128 stands for zero in the data rows.
Each row below has a hidden score, from 0 to 30, with 15 about the middle. What is it? The score is a weighted sum of the row's numbers plus the product of two more (or one squared), each taken from its middle value.
[136 151  83 165 158 148 103 141 123 157 170  86  91 151 193 168 105  91
 167 142  64 110 106 152] 16
[138 118 134 121 150 111 147 141 114 115 141 133 161 125 100  91 136 161
  79 130 177 152 122 145] 17
[131  83 169 120 143 130 154 139  94 112  96 138 144  81  94  89 130 165
  89 178 163 106 130 126] 10
[147 125 133 144  98  73  78 133 116  79 174 155  95 171 148 180 121 110
 125  97 110 180 114  85] 14
[115 106 167 132 146 129 138 133  94 127 107 137 139  83  93 103 132 185
  97 174 166  92 136 139] 15
[112  87 169 121 157 141 156 133 102 103 113 139 167  80  82  83 141 176
  91 178 174  99 145 130] 19
[115 166  98 115 135 141 118 133 183 181 122  86 120 145 143 143 134 105
 159 115  91 101 125 162] 13
[116  75 167 104 120 133 140 107 100 118  92 137 144  72  82 102 134 172
 100 157 159 119 121 135] 17
[ 90 167  86 110 134 156 144 118 176 166 110  81 127 140 151 126 132 109
 158 128 104  93 126 161] 15
[136 125 116  98 137 129 160 129 115 104 131 131 168 110 101  82 115 153
  69 119 171 141 106 150] 11
[105 179  89 114 141 143 129 141 176 167 117  87 130 134 141 141 106 101
 166 118 107  97 146 157] 12
[156 127 129 165 106  70  74 141 122  96 153 157  74 177 159 179  99  93
 151 109 114 182 141  85] 14
[171 126 137 159  99  65  81 134 110  96 159 165  77 161 150 162 104  92
 140 115 105 177 119  86] 8
[146 128 133 144  91  71  78 147 104 117 157 162  85 160 151 169 113 102
 144 100  94 179 152  95] 20
[128  81 163 117 147 146 157 121  98 119 101 138 160  80  86 104 132 156
  97 158 167 113 146 117] 20
[112  99 180 118 124 134 144 125  85 129 117 140 144  67  83  90 139 168
  75 170 178 113 133 144] 18
[127  87 178 118 118 132 153 131  92 115  94 142 151  82  91  96 130 166
  88 164 165 104 143 135] 10
[156 128 131 147 105  74  78 120 112 100 165 154  88 164 162 178  98  99
 132 106  96 180 138  87] 18
[ 99 121 119 109  65  79 111 114 151 108 131 164 128 174 128 157 128 104
 108 115 137 157 155  80] 16
[109 177  98 122 125 156 141 144 173 177 134  95 121 151 143 121 120  96
 163 126 105  90 151 165] 14
[135  84 180 137 121 130 140 116  88 126 105 148 137  68  90 103 137 161
 108 164 166 110 134 135] 12
[ 90 152  95 120 143 156 115 129 175 169 136  92 124 126 135 135 118  94
 160 102 104 100 132 159] 21
[131 101 170 120 135 132 154 131 100 126 105 139 172  81  94  93 132 159
 101 168 156 110 130 119] 12
[138  80 171 123 137 136 139 136 108 115 118 135 144  84 101 103 133 157
  96 172 169 109 136 129] 19
[144 123 132 134  91  69  68 131 113 105 158 162  74 173 148 188 113  95
 142  94  99 180 131  91] 17
[123  96 161 114 153 133 149 121  95 119  99 143 143  75  88  92 146 167
  78 171 166 102 119 132] 16
[159  98 180 147  81 117 143  88 113  87 139 176 135 102  96 109 186 158
 133 124 165 121 158  63] 12
[153 103 176 138  89 121 141  63 106  96 108 170 135 126  91 110 165 153
 107 101 164 119 149  82] 11
[143  94 172 105 145 144 160 128  98 115  77 127 136  66  87  93 128 162
 101 177 182 113 128 129] 11
[126 170  88 104 138 148 141 149 169 157 139  95 134 164 153 146 131 108
 162 118  99 100 138 159] 22
[104  95 180 119 141 130 138 132 103 115 101 145 154  77  84  96 133 172
 104 175 162 103 122 135] 13
[ 93 166 100 114 149 145 132 142 175 141 137  88 138 145 152 150 136 105
 153 130  96  95 112 163] 10
[154 111 175 140 115 134 130  75 107  88 108 181 150 115  94 103 189 167
 104 128 159 104 152  67] 27
[147  88 183 151  90 119 145  69 114  91 112 183 140 109  94 113 176 164
 122 126 154 126 152  72] 12
[121 163 100 112 146 163 132 141 160 169 130  86 105 145 152 134 136  94
 167 106 110  92 135 152] 17
[121 138 137 109  72  83  96 100 151 117  94 156 126 167 125 145 129 109
 116  98 131 144 154  82] 12
[173 121 133 126  56 116 119 100 136  66 129 169 175 162  97 108 176 160
  86  75 176 156 105 101] 26
[154 118 132 162 107  85  79 142 119  95 159 163  84 161 159 167 115 102
 140  96  91 193 119  91] 18
[130 149  88 151 163 138 102 132 134 161 161  81  69 146 178 161 101  85
 171 124  57 122 109 158] 16
[113 168 101 110 127 160 128 151 177 161 121  88 120 140 149 139 128 105
 158 121 103 105 140 159] 17
[164 107 176 123  82 123 135  86 102  71 120 180 131 110  87 118 163 141
 106 126 163 122 156  72] 17
[132 100 166 111 134 140 156 135  93 117 118 135 158  87  94  89 127 162
  94 177 160 106 129 130] 13
[126 114 121 116 144 132 141 120 112 105 122 137 182 112 103 107 134 155
  89 138 162 158 109 149] 22
[177 120 127 155  87  66  68 138 112  84 186 160  81 158 167 178 113  98
 140 113 109 188 110  88] 19
[107 167  92 102 123 165 137 131 166 163 149  99 147 150 154 139 121  92
 161 135  98  99 130 151] 23
[122 179  92 142 145 158 126 140 161 176 124  81 124 147 147 139 134  94
 154 103 108 101 134 164] 13
[172 109 123 145 103  70  67 140 110  90 163 157  84 164 164 169 109  94
 143 105 100 178 127  89] 16
[117 157 101 115 125 150 148 117 173 174 118  86 121 140 141 132 139 102
 166 118 108  98 126 155] 10
[159  83 178 150  67 125 164  80 102  97 108 170 126 121  85 114 197 171
 112 104 176 123 166  72] 12
[183 154  93 196 185 180 168 140  93 118 194 103 121 134 160 138 146 150
 169 129  98 131  87 170] 5
[155 121 123 140  99  61  75 132 120 102 159 162  77 170 153 178 118 106
 135  99 100 188 129  87] 15
[151  84 179 122  87 131 143  85 105  92 106 180 129 130  88 116 195 173
  92  96 165 119 156  72] 17
[147 103 134 104 143 128 140 137 116 103 130 146 179 117 107  99 108 162
  85 138 166 148 101 153] 12
[ 89 157  96  92 132 159 130 125 189 173 139 100 128 132 145 135 134  85
 159 115  99 101 147 158] 24
[110 165  98 103 140 144 133 127 170 169 144  89 136 147 148 133 119 104
 169 121 106 108 130 153] 17
[133 111 181 126 156 141 150 132 103 111  91 130 156  86  92  84 113 163
  74 167 146 105 130 129] 13
[160 132 126 146 111  77  58 135 108  91 174 158  96 159 154 176 113  94
 156  97 104 185 134  77] 25
[122 100 122  92 138 129 134 141 127 101 149 140 180 118 112 101 117 156
  81 124 160 145 104 141] 15
[113 152  99  97 130 160 142 147 178 171 127  88 130 141 156 138 138  80
 157 133 106 109 119 157] 15
[124 169  90 130 148 147 103 146 168 162 106  91 119 134 145 142 137 101
 163 107 105 101 142 161] 18
[103 162  89 125 161 155 130 129 166 166 106  82 134 122 139 131 129  99
 166 124 100  92 121 152] 15
[ 96 172  96 118 139 160 138 128 170 173 121  91 123 140 149 139 142 100
 170 100  95 103 131 155] 24
[131  91 169 123 142 142 148 137 102 126 104 147 141  87  87  98 133 190
  89 172 179 101 132 117] 18
[101 195  91 124 144 153 141 146 163 170 126  85 131 143 153 140 126 103
 162 135  98  99 130 164] 10
[122  88 173 147 135 140 127 109  91 125 105 133 133  69  88 100 116 159
  81 175 160 107 128 122] 13
[109 150  91 118 140 149 136 133 175 164 104  88 120 145 158 140 132 100
 162 130  96 101 131 156] 14
[115 107 172 122 149 139 145 121 105 111  97 129 144  57  81  91 128 158
  96 162 162 104 152 122] 18
[146 140 123 142  90  70  54 117 120  97 151 169  82 160 158 184 104  93
 140 105 107 186 138  88] 20
[158 134 132 160  97  73  77 153 118 115 159 160  87 163 166 181 114  87
 138 108 111 171 150  88] 15
[ 92 128 116  79 131  99  91 156 150 143 105 128 156 130 128 135  87 139
  83 156 131 151 127 136] 24
[156 131 124 133 108  75  80 145 116 106 150 153  72 165 156 164 118  99
 140 101 107 195 124  92] 18
[145 160  97 156 160 135 107 160 132 155 152 101  91 147 180 145 104 107
 175 121  75 124 102 174] 12
[157  87 181 134  92 121 147  92 119  77 115 177 135 116  82 103 169 158
 123 120 146 122 154  74] 9
[104 183  91 124 136 154 115 136 167 168 133  89 134 132 138 135 119 108
 153 121  99  98 129 159] 14
[153 113 132 147 121  85  73 117 114 111 156 163  72 160 161 167 100 115
 131  93 110 183 126  85] 20
[120 161  97 116 139 160 135 132 176 164 140  82  93 143 142 129 131 100
 156 106 113  97 121 165] 12
[115 161  93 120 130 156 135 132 174 170 126  84 140 129 153 142 122  92
 167 134 102  96 119 159] 12
[149 157  94 153 174 146 118 154 124 153 157  94  83 134 174 174 113 100
 182 123  67 118 123 157] 12
[145  98 180 139  91 129 149  64 117  92 120 175 137 109  89 106 191 169
 109 118 161 113 156  81] 14
[119 102 113 127 135 133 135 127 113 110 114 137 190 113 106  90 117 151
  84 125 168 157  87 143] 15
[108 101 163 138 145 134 146 114  90 102  97 135 146  82  87  91 131 166
 104 169 169 106 126 127] 16
[132 136 128  94  60  85 100 111 156 111 108 159 116 146 123 148 115 112
 122  88 121 157 163  85] 14
[106 172 103  85 134 152 144 119 177 152 106  96 122 131 152 139 151  96
 164 127  97  87 119 148] 12
[134 120 120 114 131 118 151 141 113  97 128 132 197 116 106  99 132 166
  80 127 161 165  92 145] 14
[119 112 123 123 146 117 145 139 116 115 133 143 176 112 114  88 111 167
  83 126 169 160 103 158] 16
[131  86 164 133  89 131 147  72 106 105 116 165 122 117  72 110 184 162
 111 114 152 116 165  75] 28
[149  87 179 143  79 128 138  82 117  89 102 176 132 132  91  98 170 162
 112 125 155 117 141  72] 8
[143 120 130 156  95  61  82 114 109  92 157 160  75 154 158 182 112  93
 140 106 104 173 126  93] 9
[109 161  88 105 137 159 141 144 178 176 123  82 129 148 149 134 127 112
 151 127 103 100 129 156] 17
[115 111 129 107 143 124 157 131 111 116 133 138 181 112  96  84 116 162
  75 132 173 154 101 144] 16
[110 158  98 113 141 157 128 136 175 167 121  88 128 153 154 128 134 102
 163 124 107 105 131 165] 18
[120  92 171 117 157 135 141 143  94 133 106 131 154  93  85  91 134 154
  91 165 174 103 137 134] 13
[111 164 101 118 146 147 133 137 179 164 115  98 130 155 152 121 137 104
 171 110  94 109 132 151] 14
[158 107 137 146 105  74  84 124 106  99 160 154  59 160 161 176 102 104
 132 106 108 187 122  92] 14
[135 114 113 104 132 115 153 126 113 105 107 140 172 118 102  87 118 168
  84 141 166 142  95 151] 3
[112 165  90 115 151 160 126 128 174 156 125 100 129 134 147 135 125 116
 143 124 113 100 143 156] 20
[112 169  88 115 136 151 144 123 170 167 125  82 126 145 149 143 109  91
 168 118  96 107 136 152] 13
[114 167 100 107 149 152 130 134 175 157 115  77 120 131 149 125 129 109
 161 125  96  96 152 155] 19
[104  96 178 145 151 136 157 121 101 117  90 125 140  73  79  92 123 166
 100 176 151 111 126 140] 22
[ 99  86 162 118 132 148 151 130 109 108 103 142 168  82  88  96 144 172
  93 171 165  99 121 126] 17
[109 172  89 116 161 161 131 130 160 182 126  89 142 138 154 132 131 112
 169 111 101  99 125 155] 21
[111  89 169  98 147 127 153 124  89 131 106 140 143  76  85  81 132 176
  80 179 167 114 127 122] 17
[119 102 166 143 135 138 156 135 110 128 109 128 147  75  87  91 137 163
  87 163 158 102 134 126] 8
[120  98 164 119 132 134 162 128  95 122 112 135 142  79  94  84 142 172
 107 177 163 110 135 131] 15
[144  94 177 144  76 110 164  97 103 108 119 172 139 128  96 114 188 146
 119  94 170 132 161  73] 17
[134 118 129 114 134 126 138 126 124 107 133 135 188 125  92  99 115 168
  87 138 161 153 106 137] 20
[162 136 124 150 101  75  79 146 116  97 164 179  88 161 159 172 116 102
 141  96 115 180 121  92] 14
[150 135 117 153 101  61  69 139 110 102 155 158  78 168 167 176 110  96
 154  93 104 182 138  91] 16
[111 170  96 116 137 155 127 117 180 167 122  87 114 128 148 146 130  93
 153 121  97  99 130 154] 9
[127 110 125 109 144 133 165 146 109 113 136 134 189 117 100  86 140 160
  90 135 170 145 109 148] 14
[ 93 183  82 113 161 152 125 126 171 188 138  88 131 145 148 135 129 102
 161 113  88 108 123 153] 23
[162 140 125 150 101  77  65 122 104 108 152 156  91 158 150 179 100  92
 139 102 101 176 120  90] 17
[164  98 134 159  84  70  65 148  99  71 149 178  87 171 165 191  93 103
 140  98 119 184 142  85] 19
[163 119 139 142 106  74  70 132 108  90 165 159  79 176 151 172 110  95
 136 115  89 173 122  84] 15
[144 157  93 180 155 144 107 157 126 176 172  99  88 149 181 168  99  91
 173 133  62 122 114 159] 8
[158  88 183 144 106 115 162  95 113  97 103 172 131 112  88 112 179 170
 132 110 170 122 154  74] 10
[158 124 116 157 100  85  95 126 108  96 155 150  88 169 163 181 131 111
 148  76 105 171 128  91] 14
[128 180  88  96 134 157 144 120 164 168 128  85 127 144 151 144 134 106
 151 120 113 104 154 151] 25
[ 98 178  92 115 132 157 135 149 177 174 146  96 139 133 148 148 126 110
 163 111 100 103 143 156] 11
[146 131 131 150  98  64  71 136 103  86 170 173  80 164 160 178 110 102
 117  85  95 171 144  81] 14
[150 120 132 147 100  71  88 162 104  99 183 163  81 160 147 176 107  93
 133  87  99 182 134  94] 17
[129 107 119 108 140 123 137 144 114  98 127 126 178 114 100  83 120 159
  70 136 171 147  91 154] 9
[158 102 176 132  99 124 149  58 103  97 100 170 138 129  80 113 168 151
 112 103 167 126 157  75] 13
[168 131 129 135  77 101 139 101 117  76 141 172 160 151  93 106 154 152
 105  58 169 162 111  96] 5
[101  83 164 115 161 129 147 126 101 134 104 143 163  88  97  82 149 168
  95 171 162 101 130 137] 15
[135 121 120 172 112  75  86 146 116  85 155 165  84 157 154 181 118 105
 139 128 107 188 122  93] 5
[133 149  90 165 183 146  98 144 130 160 152  85  81 144 184 167  92  88
 165 139  73 126  97 173] 14
[150 143  94 155 159 145 106 155 125 165 173  85  65 156 174 157  82  88
 168 143  72 133  99 174] 14
[121 132 128 106 148 116 141 139 114 110 121 134 186  98 109  92 113 152
  66 126 169 152 100 142] 16
[148 102 179 133  90 126 123 102 107 102  97 165 134 123  81 110 181 167
 105 109 159 112 140  69] 13
[127  90 166 126 144 143 157 128  97 126  99 132 148  68  89  92 125 153
  82 166 156 113 112 127] 15
[149 139 119 147 116  67  93 116 114  97 154 167  84 170 159 179  98 106
 146  87  93 178 131  91] 14
[150 132 135 158 100  62  66 138 106  87 161 155  72 166 155 175  89  93
 136 122 109 175 136  86] 14
[126  85 175 132 143 136 149 122  93 130  99 137 142  74  87  99 140 164
 103 184 181 103 128 132] 13
[ 98 170 110 113 138 144 140 133 164 164 122  82 133 146 156 136 129 101
 156 131  93 100 127 159] 13
[150 116 121 151 115  62  75 135 110  97 159 160  65 172 160 177 105 108
 132 100 113 184 125  87] 15
[142 126 122 140  84  84  83 125 104 105 164 160  72 150 154 178 108 100
 151 107 115 178 117  85] 15
[149  91 169 145  92 134 151  77  95  71 113 178 114 111  71 115 168 167
 132 121 154 113 159  75] 17
[110 159  96 108 130 167 144 150 168 176 120  91 121 152 146 133 125 114
 164 119 103 103 141 161] 18
[109 166  96 103 137 162 142 145 174 174 115  93 122 150 150 137 138 120
 167 124  93  96 125 159] 16
[112 172  98 113 141 153 143 136 171 173 127  91 131 144 151 128 123  97
 162 121  98  95 116 151] 11
[115 124 141  98  79  87 102 102 159 100 102 149 120 178 127 154 124 123
 121 101 127 168 153  91] 15
[134 114 125 125 133 119 151 139 119  89 130 131 181 119 101  88 118 177
  78 132 158 160  89 151] 10
[144 142  92 131 158 184 178 120 137 135 155 101 172 125 131  89 165 140
 140 101 132 120 117 155] 21
[ 97 178  87 108 143 166 120 129 170 184 112  88 124 145 148 126 137 102
 159 115  95 103 127 152] 24
[141 106 180 139  82 124 149  84 106  95 117 176 136 114  94 119 179 145
 125 108 165 117 158  74] 13
[ 92 160  93 114 145 147 136 124 178 184 106  96 112 149 157 147 148  97
 157 135  97 102 132 166] 21
[120 148 105 134 142 152 125 152 176 163 119  91 114 132 154 125 142  95
 149 126  99  93 121 155] 10
[116  99 162 117 138 136 133 132 100 114  99 130 143  83  96  93 127 182
  90 179 161 101 139 127] 19
[113 157  97 100 137 156 129 117 180 161 105  92 139 138 152 136 127 106
 138 109  99 110 126 159] 18
[108 162  82 125 140 155 146 129 180 164 104  86 122 143 152 126 135  97
 177 146  99  97 118 155] 10
[153 137 127 151  87  75  73 132 110 109 169 161  94 162 155 173 122  95
 121  94  99 189 135  91] 17
[148 124 125 152  95  65  79 127  98  92 181 163  82 174 154 179 106  87
 136  92 112 176 117  85] 11
[114 135 116 112 134 126 151 151 112 113 117 142 170 110 110  89 117 165
  72 125 164 152 106 154] 21
[182 142 100 199 174 174 166 141  96 123 197  97 120 128 161 116 150 113
 162  97 102 142  79 162] 8
[124 112 129 106 150 126 157 139 114 123 134 140 200 102 105  99 129 162
  82 122 175 153  90 151] 14
[ 94 177 100 112 137 150 128 126 176 165 120  95 141 159 156 136 116 117
 163 122  98  96 132 156] 20
[ 82 154  97 102 145 160 140 146 181 169 126  90 111 137 150 146 117  98
 164 121  97 107 136 158] 28
[105 162  94 115 122 155 114 137 184 164 123  92 133 156 144 140 135 102
 170 131  87  92 120 152] 16
[140 119 125 153  86  68  73 130 104  97 147 145  86 160 169 170 107  82
 129  94 105 183 130  89] 15
[142 109 117 114 141 125 167 132 105 108 139 138 180  98 106  88 116 159
  56 124 170 159 106 153] 16
[111 107 165 124 138 137 135 128  90 130 104 144 139  74  96  86 125 192
  98 175 163  98 124 132] 15
[100 158  94 104 126 147 134 140 178 155 114  85 116 143 153 148 143  82
 146 115 112  98 139 150] 13
[106 174  87 125 135 149 127 124 175 160 137  94 127 139 165 133 125 103
 157 114 100 112 117 161] 13
[124  91 161 119 155 138 154 123  96 134 103 127 151  71  95  91 132 157
 111 166 160 106 145 126] 18
[123  97 169 123 139 135 160 119  96 119 120 132 158  82  86  96 153 172
  86 171 164 109 122 140] 14
[124  91 161 128 140 134 148 120  89 142  95 144 156  85  81  88 123 164
  85 170 164 102 130 127] 12
[148 103 129 157 117  74  67 123 107 114 159 157  72 152 160 181 100 108
 144 106  98 186 151  91] 23
[120  83 167 116 136 129 141 129 107 137 101 138 161  72  93  89 138 163
 102 177 167 107 138 130] 14
[120  99 166 126 155 137 154 115  86 120  97 137 134  78  75  80 138 163
 104 173 176 105 117 132] 15
[105 172  80 134 131 147 134 149 172 165 125 102 140 151 144 136 114 107
 153 109 109 110 150 153] 11
[179 153 104 198 176 172 168 151  94 129 184  97  96 134 164 115 130 131
 175  98 101 131  72 168] 6
[104 162  85 126 128 153 148 135 170 166 131 105 142 133 144 140 130 107
 156 114 105 101 125 165] 9
[128  79 170 133 133 139 134 126  92 117 118 142 157  81 100  98 134 166
  83 163 153 115 151 129] 22
[167 124 127 159 109  75  92 141 103  93 156 170  72 167 156 164 107  94
 136 102 110 181 141 104] 14
[125 156  90 167 164 151 102 137 123 159 158  85  77 143 180 159 117  90
 157 151  58 131 105 165] 14
[101 161  91 118 142 162 121 128 179 170 118  85 136 133 155 131 128 117
 142 134 108 107 138 155] 21
[120 182  98 121 133 154 142 127 169 168 118  83 121 138 163 137 124 112
 154 129 123  99 130 152] 17
[144 107 133 153  78  66  65 132 107  90 165 167  80 168 163 183 117  97
 137 117 103 188 130  89] 16
[142  93 173 139  71 126 157  83  85  81 118 178 133 115  93 127 195 146
 110 124 166 112 144  70] 12
[115 164  95 130 124 147 118 133 166 156 119  90 127 155 154 143 123 116
 161 116  97  99 134 154] 18
[ 96 161  82 116 138 159 143 134 167 172 120  98 134 138 155 135 128 106
 147 131  96  98 140 163] 18
[115 172  99 114 140 150 125 138 180 174 128  84 141 156 148 137 131  87
 160 109 101 105 133 148] 20
[155 101 182 146  87 126 151  71 106  96 109 182 121 119  89 121 173 151
 122 115 164 124 143  70] 10
[142  73 175 139 140 140 146 142  96 133  87 140 121  83  73  89 132 170
 108 198 167  99 117 129] 5
[102 179 107 102 143 143 131 148 171 157 110  86 125 153 144 133 131 119
 169 119 110 109 139 170] 17
[146 128 116 138 108  80  97 135 110  87 166 163  74 175 156 177 104 109
 119 116 113 193 133  80] 16
[103 163 104 128 134 165 143 129 160 158  98  91 117 150 144 135 117  92
 150 117  90  97 116 164] 15
[123  88 168 135 151 153 135 118  92 135  98 125 165  88  77  98 146 167
 112 186 160 104 144 133] 23
[151  98 178 141  82 108 154  67 102  98 120 178 131 120  79 124 166 159
 118 110 170 120 154  74] 8
[ 98 158  98 113 116 163 136 134 181 163 120  94 122 158 146 130 119 107
 151 120 103 108 119 151] 14
[149 115 134 135 115  72  76 106 106 102 157 165  84 171 152 172  94 106
 132 100  94 183 120  87] 13
[120  84 162 107 155 140 148 121  93 134 111 142 133  71  85  85 123 166
  98 183 162  97 130 130] 14
[106 170  90 104 140 153 122 135 173 184 120  87 122 139 149 129 134 106
 154 118 100 100 122 155] 18
[ 98 172  86 126 130 162 124 149 174 159 118  81 133 138 155 138 130  97
 163 120 112 104 131 159] 14
[ 95 161 102 120 134 151 136 125 170 172 117  85 110 150 156 138 123  99
 142 102 100 107 130 156] 19
[117 164 103 120 116 150 137 136 167 178 124  92 118 152 157 127 133 105
 164 126 112 108 138 159] 15
[121 166  91 113 144 171 119 138 173 157 119  94 114 161 147 137 132  97
 152 118  95 102 140 154] 24
[150 106 133 109  72  99 144  88 113  93 140 180 161 157 106 117 172 145
  94  56 166 176 129  88] 13
[160 104 179 149  82 118 145  67 111  87 105 169 134 124  92 117 181 155
 123 118 164 122 139  68] 9
[126  76 172 107 138 128 141  95 102 120  88 134 139  82  96  95 132 169
  88 155 146 101 137 132] 8
[151 124 130 158 101  70  55 137 118 106 162 165  67 172 160 179 109  85
 142 104 110 188 115  88] 15
[131 100 173 127 127 137 153 119 103 136 103 131 162  71  85  95 138 171
 103 161 162 115 131 121] 13
[143 138 126 142 101  68  81 113 106  90 149 168  77 160 137 175 104 113
 139  90 108 187 142  85] 21
[162 123 132 157 105  64  88 157 113  94 166 171  80 165 156 172 104  96
 139 106 101 184 111  93] 7
[153 134 123 157  93  76  94 132 114  96 151 165  69 175 157 180 113 100
 128 119  99 189 133  96] 10
[110 163 106 104 142 157 130 107 177 176 120  92 135 151 144 143 138 113
 170 128 114  96 149 147] 28
[142 112 113  95 136 125 144 151  99 117 132 135 176 122  96  95 121 159
  87 136 154 150  93 147] 2
[166 128 127 148  94  84  78 137 111 101 154 158 108 164 157 179 102  92
 125  89 106 185 137  83] 21
[155 118 137 153  93  78  82 118 105 106 166 159  91 167 156 185 106 115
 150  93  93 173 136  86] 16
[162  87 181 140  96 123 152  94 106  94  96 175 160 104  85 107 168 148
 110 118 159 122 163  72] 12
[130 113 121  92 137 122 168 138 110 103 139 130 191 125  95  81 116 154
  70 137 181 159  85 155] 1
[100 176  98 108 131 157 147 152 168 166 124  96 125 128 158 120 123  93
 167 101 110  95 127 152] 15
[104 157 101 119 135 142 138 128 173 180 127  92 131 155 148 140 127  92
 173 108 100 103 122 152] 11
[144 108 130 168 100  82  75 129 118  96 155 168  78 156 160 171  93 100
 132 108 120 192 124  89] 13
[153 109 124 169  94  68  80 137 109 112 159 165  82 159 163 174  96  88
 136 110 106 184 114  97] 9
[ 92 176 102 120 127 145 140 138 176 166 121  89 114 163 154 134 129 104
 151 119 106 109 144 154] 15
[133  74 165 128 159 140 144 136  96 127  99 133 156  69  94  94 124 169
  97 178 176 116 143 118] 21
[105 168  98 117 143 153 122 132 178 161 121  86 118 132 156 138 107 110
 142 115 107 101 135 156] 14
[128  86 162 127 145 149 139 131  94 114 105 132 153  71  83  83 148 171
  84 156 164 105 137 131] 20
[102 144  93 119 131 141 128 135 170 161 126  94 133 142 141 127 121  98
 164 124 103  99 109 146] 9
[185 146  87 203 175 174 158 138  91 137 196 110 140 165 164 118 141 110
 145 114 102 131  69 167] 17
[129 126 116 106 149 122 154 131 112  99 125 139 183 117 104 102 121 152
  87 119 163 147  94 149] 12
[ 88  93 167  86 131 105  92 159 129 148  67 105 123  93 110 131 115 127
 115 194 142 101 161 124] 16
[108 165  93 122 133 164 132 148 171 172 125  88 129 139 153 145 123 110
 161 123  99 103 139 158] 15
[107 174  98 104 138 159 136 146 173 168 116 102 129 140 140 131 121 100
 159 105 113 105 120 156] 15
[161 127 126 155  95  65  77 117 107  83 153 167  78 164 154 168 114  93
 146  91  93 189 116  87] 12
[115  82 167 128 152 142 152 109 101 121 109 147 134  80  94  85 125 158
  89 180 166 102 137 126] 17
[143 108 118 117 143 119 142 130 108 113 137 143 187 122 105 102 146 139
  82 127 160 155 100 149] 14
[111  87 170 123 164 132 163 138  93 115 101 131 152  67  84  98 123 160
  89 178 175 111 147 134] 20
[143  93 166 111 123 141 159 125 104  99  98 128 146  82  82  90 138 172
  89 172 150 118 140 126] 14
[165 112 129 132  85 117 156  85 126  63 152 173 174 154  94 111 168 166
 117  79 169 147 100  90] 8
[136 123 120 119 159 127 154 149 110 109 116 131 192 117  86  87 112 165
  87 138 158 158 101 147] 14
[103 180  96 117 142 157 148 144 179 174 108 102 140 148 148 142 119 113
 161 116 108 105 131 156] 13
[127  69 160 125 144 134 148 128  97 120  98 146 154  81 101  90 143 165
  76 163 160 108 115 124] 13
[105 165  86 118 154 155 130 133 180 165 120  79 132 156 147 138 131 112
 152  93 107 114 140 162] 21
[119 100 171 122 122 140 155 138  95 115 103 133 121  79  93  88 150 157
 107 163 164 122 121 139] 24
